Here are the same points, seen from different sides; a view may also be mirrored.
A view may leave some points out, and in a few views one point is out of place. Which views, in the order they come, and which point in each? Write none if none.
Scene 1:
A:
  K57 [-10   7 -12  14 -28]
  K688 [ -3  20 -13   0 -26]
  K65 [-13  11 -18 -14 -16]
  K639 [ -9  16 -15   2 -21]
  K303 [-11  10 -14   5 -22]
  K660 [-17  12 -18  -6 -12]
  K856 [-17  12 -17  -5 -12]
B:
  K856 [ -8 -23 -15 -22   1]
  K303 [  4 -22  -8 -26   5]
  K458 [  4 -19  -2 -31  17]
  K57 [ 14 -24  -3 -28   6]
  K65 [-11 -13 -16 -23   2]
  K660 [ -9 -23 -15 -22   1]
C:
  K65 [-12 -11   4 -10  -8]
  K660 [-14  -7   7  -2  -5]
  K303 [ 1 -1  6 -3  1]
  K688 [  6   2  10 -10 -10]
  K458 [ 9  4 11 -8 -7]
  K856 [-13  -6   7  -3  -4]
  K57 [9 3 4 0 6]
D:
  K688 [ 45  -4  -8 -18  19]
  K639 [ 40   0 -10 -22  15]
  K458 [ 44  -3  -7 -20  24]
  K303 [ 36   6 -10 -21  17]
  K57 [ 42   1  -6 -20  29]
  K660 [ 35   4 -15 -22   1]
  K856 [ 35   4 -15 -21   2]
  K65 [ 39   4 -13 -13   0]
E:
  K660 [-9 42 -5 42  8]
  K458 [-6 33  3 19  7]
  K639 [-9 38  0 29  8]
  K303 [-12  38  -6  27  10]
  K856 [-3 37 -1 41  7]
  K65 [-3 35 -6 45  9]
  K57 [-16  38  -8  17  12]
  K688 [-4 32  4 24  7]
F:
  K856 [  2  -1  -8  11 -12]
  K303 [-2  2  2  5 -3]
  K688 [-4 -3 -4 -7  0]
  K65 [  1   0 -16  11  -7]
  K458 [-5 -2  1 -8  0]
  K57 [-4  5 12  3  1]
  K639 [-2 -1 -1  0 -6]
  K660 [  2  -1  -9  11 -13]
G:
  K856 [ 12   3  16 -19   1]
  K660 [ 13   2  16 -19   1]
  K57 [ -5  13  13 -29  16]
  K65 [ 10  -2  11 -12   0]
  K688 [ -5  12  16 -10   8]
  K639 [  2  11  17 -17   7]
  K303 [  1   9  14 -23   9]
  K458 [ -7  15  17 -14  11]
Views that do not fit: D, E
  out of place in D: K57
  out of place in E: K856
Scene 2:
A:
  K803 [-10   3 -17   5]
  K650 [-6 -8 -3  2]
  K676 [  2 -10   3   3]
  K374 [-2 14 -5  5]
  K436 [ -4  -7 -11  16]
  K834 [ -8  -1 -16  11]
  K308 [ 8  3 -3  5]
  K315 [-11  -7  -3  -4]
  K152 [ -3   5 -11   9]
  K575 [-8 10 -1 -6]
  K245 [ 1  5 -8 12]
  K265 [  9   2 -13  29]
  K277 [ -4  16 -37  -8]
B:
  K803 [  4  15 -12  16]
  K374 [-3 19 -6  0]
  K575 [ -3  14 -17  -3]
  K152 [ 4 15 -5 10]
  K650 [ 10   3 -13   5]
  K436 [15  9 -2 14]
  K676 [11 -3 -7  0]
  K245 [ 5 15  0  6]
  K308 [0 6 0 1]
  K834 [ 8 14 -7 17]
  K265 [12 15 16 14]
  K723 [-5  9  5  7]
  K315 [  8   3 -20   4]
C:
  K436 [-12 -19  15 -15]
  K650 [-20 -29  20 -25]
  K315 [-23 -34  18 -26]
  K676 [-21 -23  29 -26]
  K834 [-14 -21   7 -20]
  K575 [-36 -27  10 -30]
  K374 [-33 -15   7 -25]
  K277 [-15 -19 -16 -44]
  K245 [-23 -13  12 -21]
  K265 [-12   0  15 -12]
  K152 [-20 -17   9 -22]
  K308 [-24 -12  19 -29]
  K803 [-17 -25   4 -24]
D:
  K308 [ 11  -4 -14 -19]
  K575 [ 14   3  -1 -32]
  K803 [  3  -2   5 -15]
  K315 [ -1  11  -3 -26]
  K374 [ 19  -4  -2 -20]
  K245 [ 13  -2  -7 -12]
  K265 [ 12  -6 -13   6]
  K650 [  1   9  -8 -20]
  K436 [ 2  4 -6 -4]
  K723 [ 11 -12 -12 -16]
  K676 [  2   9 -18 -20]
  K152 [  9  -2  -2 -13]
E:
  K374 [-12   7 -13   2]
  K245 [-18   7 -21  -3]
  K315 [-32  -4  -6  -4]
  K803 [-27  14 -12  -4]
  K575 [-17  -1  -2   2]
  K308 [-14  -1 -18  -9]
  K265 [-18  13 -40  -7]
  K723 [-10   6 -19 -13]
  K152 [-21  10 -18  -3]
  K650 [-30  -3 -13  -6]
  K277 [-15  32   4 -16]
  K676 [-27 -11 -19 -10]
  K436 [-32  13 -18 -12]
Views that do not fit: E
  out of place in E: K436
Scene 3:
A:
  K832 [ 26  -3  14 -15 -28  -2   8   2  -6   3   2 -20]
  K91 [ 24  -3  11 -12 -19  -4  14   8   2  -1   1 -17]
  K587 [ 21  -2   9  -9  -9  -2  10   0  -9  -4   4 -28]
  K637 [ 28   0   8  -4 -15  -1  18   1 -13   0  14 -23]
  K879 [ 24  -3  12 -11 -20  -3  16   1  -9   4  10 -21]
  K292 [ 20  -7  14 -20 -24  -3   9   4   0   2  -2 -21]
  K449 [ 27  -4  14  -5 -27   1  10   2 -18   4  13 -20]
  K231 [ 26   0   9 -13 -16  -3  11   5   2  -4  -3 -21]
B:
  K292 [ 21 -23  -4 -25   3   4   7 -24  17 -13  -3  10]
  K637 [ 14 -21 -17 -34   7   0  -3  -1  12 -18  -9   5]
  K587 [ 21 -19 -13 -32   2   6  -2  -5  15  -8  -6  14]
  K832 [ 19 -26 -11 -24   5   2   5 -18  20 -18  -4   7]
  K91 [ 19 -20  -6 -32   5   5   8 -16  12 -19   0  11]
  K231 [ 20 -19 -11 -31   3   7   8 -15  14 -15   3  15]
  K449 [ 16 -30 -13 -26   7  -1  -2  -6  20 -23 -11   1]
  K879 [ 18 -22 -11 -29   8   0   0 -11  12 -16  -8   3]
C:
  K449 [ -6  -7 -10  12  20  -9 -14   9 -42 -28 -18   6]
  K231 [-10  -4 -11  16  16   1 -13  18 -19 -34 -20  -4]
  K292 [ -7  -7 -11  20  13  -5  -6  16 -19 -27 -11  -1]
  K879 [ -6  -8  -7  11  14  -6 -14  10 -29 -33 -15   5]
  K91 [-11  -5  -6  15  16  -3 -11  20 -21 -32 -17  -2]
  K832 [ -6  -7 -12  21  15  -6  -8  13 -27 -26 -18   2]
  K587 [ -5  -4 -17   9  16   4 -16   8 -25 -38 -14  -2]
  K637 [ -6  -4  -8   5  19  -3 -20   7 -34 -38 -20   6]
D:
  K879 [-17  13 -13   2  31  51   7  10 -14   5  18 -18]
  K637 [-25  19 -11   5  33  47   5   8 -17   6  16 -13]
  K449 [-25   9  -9   4  34  57   3   6 -14   3  10 -19]
  K292 [ -9   2 -12  -2  26  53  10   9 -10  -6  25 -20]
  K91 [-12  11 -15   0  28  54   7   6 -13  -4  29 -16]
  K832 [-16   3 -13  -2  28  54   6   6  -9  -3  18 -19]
  K587 [-24  12  -7  -2  30  40  11   9 -18   0  25 -17]
E:
  K637 [-41  18 -40 -28  21  21  29   2  26  22 -21  28]
  K879 [-46  23 -39 -27  21  25  33  -2  22  15 -17  27]
  K832 [-40  28 -35 -27  22  26  32  -5  16   6 -15  33]
  K231 [-34  33 -30 -31  19  32  36   0  20  14 -16  29]
  K91 [-38  31 -35 -30  17  33  37   2  16  13 -17  27]
  K449 [-37  21 -41 -27  21  21  24  -2  22  21 -24  32]
  K292 [-44  33 -33 -28  21  32  40  -3  15   6 -12  32]
Views that do not fit: E
  out of place in E: K449
